The rows of Y fall into 4 groups, which share some directions, and each row is roughly a mix of its group's hidden directions.
Y, 128 rows:
[[-37  -8 -19 -14 -39  40  -4 -17  -1  10]
 [  2 -26 -37   5   9  26 -34  27 -26  -8]
 [ -1  22 -24 -20 -51 -15  16 -22  13  15]
 [-30 -23  25  28  19 -13  -3  -7 -45  -1]
 [ -5  -1  33  16  47 -35  -2  -7 -14 -21]
 [-22 -30  21  27  27  -9  -7  35 -13 -25]
 [-35 -16  32  30 -20 -23 -20  -8 -24 -11]
 [-11  -9 -30 -22 -59  -7  -7 -13  10  -1]
 [ -1  32 -23  -4 -26 -33 -14 -21  18 -34]
 [-20   4 -33 -21  17  44  22 -18   0  23]
 [ 39  -5  -4   0  55 -11  15  18 -17   2]
 [ 10  15  37   4  52   5  29  -9  10  -4]
 [ 14  15  14  -6  18 -34  23 -28 -12  44]
 [-13 -20 -25 -10 -29  17 -37  28 -16 -25]
 [  6  -4  56 -25  19  15  28  -3 -16 -11]
 [ 40  16  25  25  35 -27   4   5  18  -8]
 [-11   7  31  29   3 -45 -17  15  23 -22]
 [-14  -8  61   5  10 -32   9  -6  -2  18]
 [ -2 -11  28  20  37  10 -22  29 -35 -13]
 [ 46  -2  29  29  29  -4   6  28  -2   4]
 [ 16  30 -28   4  32 -14  12 -12  43  12]
 [  3   8  -5  13  46  41  19   4 -21  25]
 [ 20  -5 -38 -27 -38  31   0  11  16  11]
 [ 23   5  10  20  62 -22   1   3  -5  -9]
 [ -7   6 -38 -16 -55  21  -4   0  16   6]
 [ 18  15  -5  24  62  20  -1   5  -7  -9]
 [ 28  23 -28 -12 -32 -32 -14  -8  28  11]
 [ 50  -6 -23  18  22  -4 -32  26  -4   2]
 [ -6 -37  19  16  -8 -30 -30   0 -28 -30]
 [ 19  19  17  14  38 -44 -27  -5   5 -11]
 [-34  19 -22 -16 -37   8 -17 -37  -2  14]
 [-21 -28   5 -12 -56   3 -24  -3 -10 -18]
 [ 21   6  -6 -21 -55 -35  12 -12   4   9]
 [-17 -20  25  -2 -41  26 -31   3 -17 -24]
 [ -2  24 -49  -9   9  35   3  -8  16  28]
 [ 14 -29 -30   2 -35 -18 -37  21 -11   4]
 [ -2  -6  35  14 -27 -40 -19   8  12 -33]
 [ 13   0  21  29  59   7   2  20   6  -8]
 [  8  10 -32 -16 -58 -19  12  -3  14   7]
 [ -6  -3  19   5  24  37  -5  21  18 -49]
 [-15 -20  28  31  25 -27  -2   0 -42  -3]
 [ -2  23  15   5  54  32  -7  -3  -2 -26]
 [-42 -22   3   1  -9  41   2  16 -35   2]
 [-25  29  35   2 -20  32 -18 -11  25 -17]
 [ -8   9  -1  -6 -56 -43  -6  -5  17  -4]
 [-20  11  12 -40  -6 -14  11 -27 -32  34]
 [  3  10 -46  21 -23 -21  -6 -12   9  40]
 [-19 -10 -13  -3  -6  41 -28  24  -1 -43]
 [-15   9 -16 -13 -66 -10   5  -5  15   5]
 [  4  15 -54  15 -14  -9   0  -9  40  13]
 [ 28 -12 -48  12  20 -17  19   9  -7  31]
 [ 25 -14 -11  13  58  18   0  25 -10   3]
 [ 45  15  13 -13   9 -31  -7  16  30 -27]
 [  6 -22  30  34  25  -1   9  23  -1  41]
 [ 13   9  30 -30  50   3  23   8 -15 -13]
 [ 11 -15   6  30  31 -46   9   9 -30   9]
 [ -5  -3  25  -5  33  35  18  18  19 -39]
 [-40  22  -3  -6 -38   6  35 -26   4  -7]
 [ 28  15 -14  25  34 -36  -2  23  26  -4]
 [-45 -20   9  -4  -2  46  22  14   6 -11]
 [  9  19  -6  21  46 -25 -30   5  21 -23]
 [-33 -14 -22 -24 -53   9 -11  -2 -11   6]
 [ 20   6  -1  25 -22 -32 -12 -29  42  15]
 [-38  14 -39  -8 -12  39  -8  -8 -22  -2]
 [ -9  11 -44  24 -16  15 -28 -33  17  14]
 [  6 -15 -45  14 -32  -1 -44  11  -3  -2]
 [ 18  -8 -29  -5  24 -41 -32  16   0  26]
 [-26  28 -50  22  -8  -9 -16 -10  17 -17]
 [-43   1   6 -18 -37  24  -7 -34 -10 -10]
 [-22 -15   5  -3  -1  66 -14   9  -6   3]
 [  3  14  34 -15  58  12   9  -7 -16  -5]
 [ 11 -27  18  -9  43  17  13  -7 -45   2]
 [ 10  17   4  22  32 -29  13 -15  35  33]
 [ 22  14  22 -10  56  17  27  -6  10   0]
 [-30 -13  20  31  10 -47   0 -13 -23   0]
 [ -4  20  15 -17   2  -9  40 -39  -2  37]
 [-14  16   0  -3 -53 -25   5 -29  25  14]
 [ 30   1  27   3  57  15  12  10 -11  10]
 [ 14  -5  -3   7  19  53  40  19   5   7]
 [  5  27 -12  21  -8 -55 -18 -18  21  -1]
 [ -2  -3 -58  -8 -38  22  -8   0  -4   2]
 [-42   4  27 -38 -10  25  25 -12  -4  -7]
 [  9  22  20   4 -31 -45  22 -17  25  12]
 [  6   4   4  40  45 -27 -25  14  10  13]
 [  8 -26  -9  10  24  37 -23  38 -24  -9]
 [ 15 -10  15  -3 -43 -47  26   9  -7  -5]
 [ 38   0  31   8  34  15  26  19  22 -13]
 [-15  18  33 -11  33  15  47 -14   2   2]
 [-18   2  41  14  46  10  23 -15 -17  -4]
 [-19   3 -15  -7 -67   2   0   0  15 -14]
 [ 25   6   4 -18   4 -59  -6 -28 -12  10]
 [ 19  -4  19 -49  22   0  33  18 -23  -4]
 [-19 -21  23   6   1  55  -9   7 -13 -28]
 [ 22  13  43 -23  33  -6  -1  10   3 -35]
 [-10 -14 -48  16 -39   7 -28  18  -4  -2]
 [ 27 -22  11  18  39   3 -30  31  -2 -22]
 [ 27  25  29  14  49 -17  18  -7   6   1]
 [-41  11  43  -9  -8   2  27 -13   0 -28]
 [-14  29 -30   5 -40  16   2   2  41   1]
 [  2  -6   1  25 -35 -50 -24  -1  18 -13]
 [ 43  31 -30  -6  35  -8   1 -19  11   8]
 [ 14 -18  12 -19   4 -35  23  -7 -23  46]
 [ 18   6   7  14  65  23   5   6  -1  11]
 [  7  27 -23 -27  13  39  28  -1  20  24]
 [ 18   3  17   5  67  12   7  -2 -12   4]
 [ -2   8  -6   6  67   0  11  -9 -12  22]
 [  8  13 -33  51  26   9  -6  22  13   8]
 [-16   2 -44  33 -30  -9 -22  13  19 -10]
 [ -8 -27  12   9  48 -14 -35  14 -22  -7]
 [ 17   9  19  22  44 -39 -14   0   9 -23]
 [ -9  -4 -23  31  15  27  17   3 -28  43]
 [-16  -6  13 -17 -57 -15 -17 -13  26  -9]
 [ 46  -5  -1  22  -2 -49 -13  14   4  10]
 [  3  11   0   4 -62   2 -22   6  32  -5]
 [ -3 -18  29  33  45  14   1  31  -2  12]
 [-24 -23  20  18  18  28 -21  13 -10 -42]
 [ -3 -14 -37  10 -44   3 -38  16   4 -14]
 [-15  -5  30 -15  45  38  22   1  -3 -14]
 [ 14   4 -50  20 -24 -22 -23  -1 -14  24]
 [ 18   4 -14  47  51  -3  -6   0  -2  11]
 [ 33 -11 -16 -41  -7 -40   5   9  16 -18]
 [  6   0 -45 -32 -30  -1  23   0  18  26]
 [ 16 -16   9 -30 -61  -1  -9  -5 -10  12]
 [-11  18  29 -50 -23  -4   8  -6  24 -23]
 [ 18   2 -53 -20 -32  25 -13  -5   8  -9]
 [ 14  25  37  27  19 -36  19   2  24  -4]
 [ -1 -19   6   8  52   9 -20  -6 -25 -35]
 [ 22   5  24   5  58  -3  15  -1  22  16]]
Each list below has three rows that fit no group; the rest each fit one group, if only roughly. Name those rows in the order they come.
  z_235: [  6  -5  10  25 -22 -23 -47 -13  -6 -36]
  z_93: [-32 -15  25 -17 -42 -35   1  -9 -11 -11]
  z_384: [-35 -19  -4 -19  -1  50  -2  18 -13 -23]
  z_724: [  2  10 -27 -13 -38 -33 -38 -20  -9  -9]
  z_547: [  9   9 -53  -7  -7  45 -10   5  17   6]
  z_858: [ 17  31 -12 -25  27  28  41  -2  13  13]
  z_701: [  1   6   9  22  37  53  18   3   1 -20]
  z_396: [-16 -10 -27 -21 -44  33 -29  -9  -2  -6]
  z_637: [ 18 -20 -29  22  42  20   0  25 -25   8]
  z_136: [ -9 -32  19  32  18 -11 -31  21 -19 -28]
  z_761: [ 33 -18 -27  12  38  22  -4  25  20  15]
 => z_235, z_858, z_136
  z_150: [-29 -25   5 -32  20  41   5   7 -29  -2]
  z_452: [-37  -1 -22  24 -35  22  -1 -14   4  34]
  z_495: [ 26  30 -17  -4  38  15 -24  13  33  -9]
  z_820: [-21  29  40 -13  18 -24  17 -29 -21  -3]
  z_579: [-16   4 -31  -1 -53  15 -13 -12  29   9]
  z_925: [-16 -23  26  12  -6  28 -23   8 -30 -39]
  z_429: [ 46   0 -32  -3   6 -36   2   0  13  29]
  z_506: [ 29 -12   8  21  39 -45  -1  11 -20  -7]
  z_794: [-17   0   5 -12 -61 -21  14 -23  -7   9]
  z_336: [ 11  19  -4  -4 -50  34  -6 -11  31 -15]
  z_931: [-23  11  -9  -4 -21  60 -16 -14  15 -10]
 => z_495, z_925, z_429
  z_245: [ 42   4 -16  27  31 -30   5   1  -5  28]
  z_835: [ 14 -16  21   4  47  16  22  34 -12 -18]
  z_807: [ -9  -6   2 -19   8  53 -15   7   6 -43]
  z_738: [-12  -2 -19  18  34  45  -6  23  -9 -29]
  z_684: [ -4   8 -41  -7 -34  31  12  -1  34  16]
  z_727: [ -4 -11 -44  11 -39  32 -27   3  -2  -5]
  z_638: [-23   4   0 -43 -24  25  25 -23  -5 -27]
  z_764: [-21   8 -27  -9 -19  58   0  -9  11  16]
  z_133: [-26   0  26  -3 -40 -45  -9 -21   1   6]
  z_78: [ 14  12 -16  -4 -30 -41  -9  -2  46  -6]
  z_99: [-20  18  14  24 -17 -55  18  -7  10  16]
  z_111: [  0 -20 -49   6  -8  39 -22  25   3  -4]
 => z_807, z_684, z_727
  z_256: [-29 -12 -19  35 -21  37 -13  -8 -19  23]
  z_187: [ 28  20 -17 -24 -37  -8 -21  -4  30 -27]
  z_229: [  8   4  14  20  44 -48  -8  12 -17 -11]
  z_380: [ -6   1 -53  13 -16  15 -43   0 -12  -3]
  z_742: [ 29 -18   5   9  48  10  -7  36 -12 -19]
  z_659: [ -9 -31   0  -7  30  44  -8  28 -14 -23]
  z_573: [ 10  32 -29  24  22 -16 -28  18  29 -17]
  z_31: [  1 -18  22 -32 -50 -12  20 -18   3  19]
  z_234: [ -8 -13   8  -3 -56 -37 -15   9   3 -20]
  z_650: [ 40  18  14  27   4 -31 -18  19  27 -15]
  z_145: [ 19  -1 -22  26 -27 -29 -41  21   2 -17]
 => z_187, z_229, z_573
  z_198: [ 25  26  22 -10  40 -34  14   4  22 -14]
  z_493: [-20  -9  13  23 -34 -17 -42   4 -13 -30]
  z_682: [ 12   9   0  17 -26 -64  -5 -13   3  -3]
  z_112: [ 42   4  -3  17  46 -16 -26   6  12 -14]
  z_465: [-31 -26  17  -3 -48 -22   2   1 -28   0]
  z_360: [ -2  14 -31  -8 -45  42   4  -9  20  -1]
  z_704: [ 20  14   3   8 -30 -48  13 -18  10  32]
  z_282: [ -7 -15   2   7 -50  25 -25  30  19 -11]
  z_36: [-18 -32   8 -19 -35  12 -32  18   3 -32]
  z_74: [ 24  39 -31  -9  19  -9  17 -21  21  28]
  z_164: [-29  24 -30  18 -31  23 -17 -23  20 -12]
  z_289: [ 27  35  -5  -1  29 -27   4 -19  19  35]
  z_344: [  2 -13 -39   0  24  50 -25   8  -3  -9]
  z_962: [-42  -1  26  11 -31   0   3 -35  -7  27]
 => z_493, z_682, z_962
  z_743: [-18 -38  19  11 -21  15   2  17 -25 -41]
  z_647: [-11  12 -51  19   6  28 -36  -8 -10  -5]
  z_616: [ -6 -26  49   6  26 -25 -15   4 -22 -17]
  z_787: [  9   2 -19  16  43  42 -21  22  16  -3]
  z_197: [  4  -4  17  -8 -57  -4 -26   2  16 -30]
  z_545: [-34  -9 -34   7 -30   2 -38  11  -9 -24]
  z_16: [-25   1   6 -36  10  55  11 -14 -10  -1]
  z_785: [  5  15  25   9  57 -25  15   8  17  -8]
  z_707: [-33 -30  31   5 -14 -16 -34   9 -16 -23]
  z_612: [-26 -16  19   0   4  34 -20   6 -38 -34]
  z_805: [-37  18   2  10 -53  -2  -5 -29  10   1]
  z_160: [-40   5 -18 -11 -47  24  -8 -16  14 -11]
 => z_785, z_612, z_805
  z_44: [ 29   2 -10  14  55 -27  -1   7 -24   1]
  z_353: [-16 -12 -13 -28 -53 -13 -25 -14  -8  16]
  z_520: [ -9  17  -7 -14 -37 -47 -12 -33   8   0]
  z_549: [ 27  19  18 -12  49  28  16  20  -9  -4]
  z_227: [  4 -20 -20  35  21  29 -18  38 -17  13]
  z_559: [ 25  24  18  14  53 -24  -1 -11 -11  12]
  z_916: [-22  -2  20 -21 -19  15 -27  16   5 -51]
  z_40: [-28  -9   0 -23  28  38  18  -2 -37  11]
  z_860: [-11  42  -4   5 -30 -19  -8 -41  22   8]
  z_688: [-14  -6  50  26  27  16  11   1  -8 -30]
  z_936: [ -5 -41  31   7  16  26   7  20 -36 -11]
  z_147: [-19 -19  -7  33 -35 -18 -41  -8 -19   0]
  z_934: [ 26 -32   4   3   3  -9 -26  47 -11 -26]
  z_70: [ 22  -7 -16  18  43  35 -14  23   9 -24]
  z_254: [ -4 -22 -15  36  46  -1  17  12 -17  25]
 => z_44, z_147, z_254
  z_499: [ 25 -25   0   9  14  29 -16  43  -6 -33]
  z_463: [ 28 -11 -44  31  21 -22 -13  19  -9   9]
  z_879: [-11  19 -54   2 -14  40 -12  -3   8   0]
  z_634: [ 33   1  20   8  43 -22  33  13 -13  14]
  z_115: [  3  -6 -58 -11  -1  31 -27  14  -4  -9]
  z_721: [ 13  30   2 -19 -33 -20   8 -19  42  21]
  z_411: [ 21   8  17  16  52  13 -13  18   3 -32]
  z_817: [ 18  -3 -25 -22  51  24  23  -5  -7  15]
  z_276: [ 12  21 -15  38  41  30  -7  -3  18 -19]
  z_7: [-19  29  13  -6 -40 -35 -15 -22  24   6]
  z_728: [ 35 -17  14   9  32 -44   4  24 -12   6]
  z_624: [-23  12 -45  25 -35  20  -5  -9  21  -4]
  z_270: [-24   5 -21  19 -49   7   9  -3   6  39]
 => z_463, z_879, z_721
